10 -4 10 27 -6
-5 -4 -13 -38 13
5 2 -16 7 -7
-12 1 14 14 -7
->
-4 10
-4 -13

-22 7 31
19 -12 36
-12 -20 21
-29 -14 38
26 -3 -22
->
7 31
-12 36

44 1 -19 -14 5
23 9 -33 -37 -1
-37 16 -6 -15 9
2 1 -42 -43 -18
-36 18 28 27 18
->
1 -19
9 -33

40 29 33 5
-7 -11 7 -4
19 1 9 25
35 6 39 3
-29 -27 -10 -30
->
29 33
-11 7

25 23 46
1 8 12
-3 -21 -13
48 26 25
20 44 -16
->
23 46
8 12

39 30 34 35
32 -41 13 -24
-20 -29 0 21
31 -36 20 -9
-43 -39 -36 -45
->
30 34
-41 13

-42 23 9
-33 29 -1
-52 8 34
->
23 9
29 -1

28 -5 28 14 -23
-47 34 2 26 49
->
-5 28
34 2
---
26 8 15
-4 -6 2
-8 -30 42
-43 26 -39
-30 -25 51
->
26 -6 42

-33 25 15 -2
23 19 -7 -32
-1 32 -15 -11
16 18 -46 7
->
-33 19 -15 7

35 -4 38
37 -8 38
-43 29 18
->
35 -8 18

46 16
52 21
->
46 21

41 8 8 -30 52
15 23 16 -30 22
->
41 23

29 18 -15 32
22 -6 28 -15
-4 -11 -5 41
->
29 -6 -5
---
-1 -21 25 -25
1 26 27 20
4 -40 21 9
-1 11 7 3
0 -3 -12 27
5 21 -30 -23
->
-1 1 4 -1 0 5
-21 26 -40 11 -3 21
25 27 21 7 -12 -30
-25 20 9 3 27 -23

-26 -1 -12
5 -2 -37
->
-26 5
-1 -2
-12 -37

1 -5 3 -26 0 0
0 1 -3 -2 0 0
1 -3 4 -23 0 0
0 -2 38 2 0 1
1 -6 -5 -23 0 0
-1 1 7 42 0 1
->
1 0 1 0 1 -1
-5 1 -3 -2 -6 1
3 -3 4 38 -5 7
-26 -2 -23 2 -23 42
0 0 0 0 0 0
0 0 0 1 0 1

-46 -8 -52 -24 12 -24 -20 -26 -34
30 -19 44 -28 18 -29 28 -18 -50
49 7 45 27 -19 23 14 25 36
->
-46 30 49
-8 -19 7
-52 44 45
-24 -28 27
12 18 -19
-24 -29 23
-20 28 14
-26 -18 25
-34 -50 36

-27 -15 -16 27 -19 -23 -26 -38 13 11 19 13 -22
-30 -45 -43 21 39 40 -27 23 -46 -45 -37 18 35
34 44 42 4 -44 -41 31 -16 -20 -18 -24 6 -36
-28 -42 -41 21 37 39 -26 21 -43 -42 -37 20 34
25 30 29 21 -28 -30 23 -17 -39 -38 -32 17 -28
->
-27 -30 34 -28 25
-15 -45 44 -42 30
-16 -43 42 -41 29
27 21 4 21 21
-19 39 -44 37 -28
-23 40 -41 39 -30
-26 -27 31 -26 23
-38 23 -16 21 -17
13 -46 -20 -43 -39
11 -45 -18 -42 -38
19 -37 -24 -37 -32
13 18 6 20 17
-22 35 -36 34 -28

4 -5 24 -13 -4
22 -13 51 -34 -9
->
4 22
-5 -13
24 51
-13 -34
-4 -9

5 47 -28 5
21 -11 32 -13
-2 -9 15 -2
-12 -10 7 6
-11 -10 8 5
->
5 21 -2 -12 -11
47 -11 -9 -10 -10
-28 32 15 7 8
5 -13 -2 6 5

0 2 -1 7 1 4 -1 -7 0 -1 -4
0 1 -1 30 3 15 0 -7 1 1 -1
0 1 1 0 -2 -3 4 9 0 -1 0
0 5 2 -2 -5 -11 9 27 0 -3 -1
0 0 0 9 1 3 0 1 0 0 1
1 5 1 -10 -5 -13 8 20 0 -3 -4
0 3 -1 43 5 23 -2 -19 2 0 -6
->
0 0 0 0 0 1 0
2 1 1 5 0 5 3
-1 -1 1 2 0 1 -1
7 30 0 -2 9 -10 43
1 3 -2 -5 1 -5 5
4 15 -3 -11 3 -13 23
-1 0 4 9 0 8 -2
-7 -7 9 27 1 20 -19
0 1 0 0 0 0 2
-1 1 -1 -3 0 -3 0
-4 -1 0 -1 1 -4 -6

-20 -22 26 -17 -19 -28 -26 12 12 16 14 -17
-23 -22 23 31 31 -12 16 -28 -29 -25 19 26
46 45 0 -41 -38 31 -17 -5 -5 -5 2 -35
-38 -37 17 39 38 -24 18 -14 -14 -13 14 33
22 22 21 -25 -24 18 -13 -20 -20 -19 17 -22
-18 -19 -23 -1 -1 -22 -5 48 48 46 -23 -1
17 19 -25 18 20 26 27 -12 -12 -16 -14 18
-12 -13 26 -23 -26 -19 -29 13 12 17 14 -23
->
-20 -23 46 -38 22 -18 17 -12
-22 -22 45 -37 22 -19 19 -13
26 23 0 17 21 -23 -25 26
-17 31 -41 39 -25 -1 18 -23
-19 31 -38 38 -24 -1 20 -26
-28 -12 31 -24 18 -22 26 -19
-26 16 -17 18 -13 -5 27 -29
12 -28 -5 -14 -20 48 -12 13
12 -29 -5 -14 -20 48 -12 12
16 -25 -5 -13 -19 46 -16 17
14 19 2 14 17 -23 -14 14
-17 26 -35 33 -22 -1 18 -23
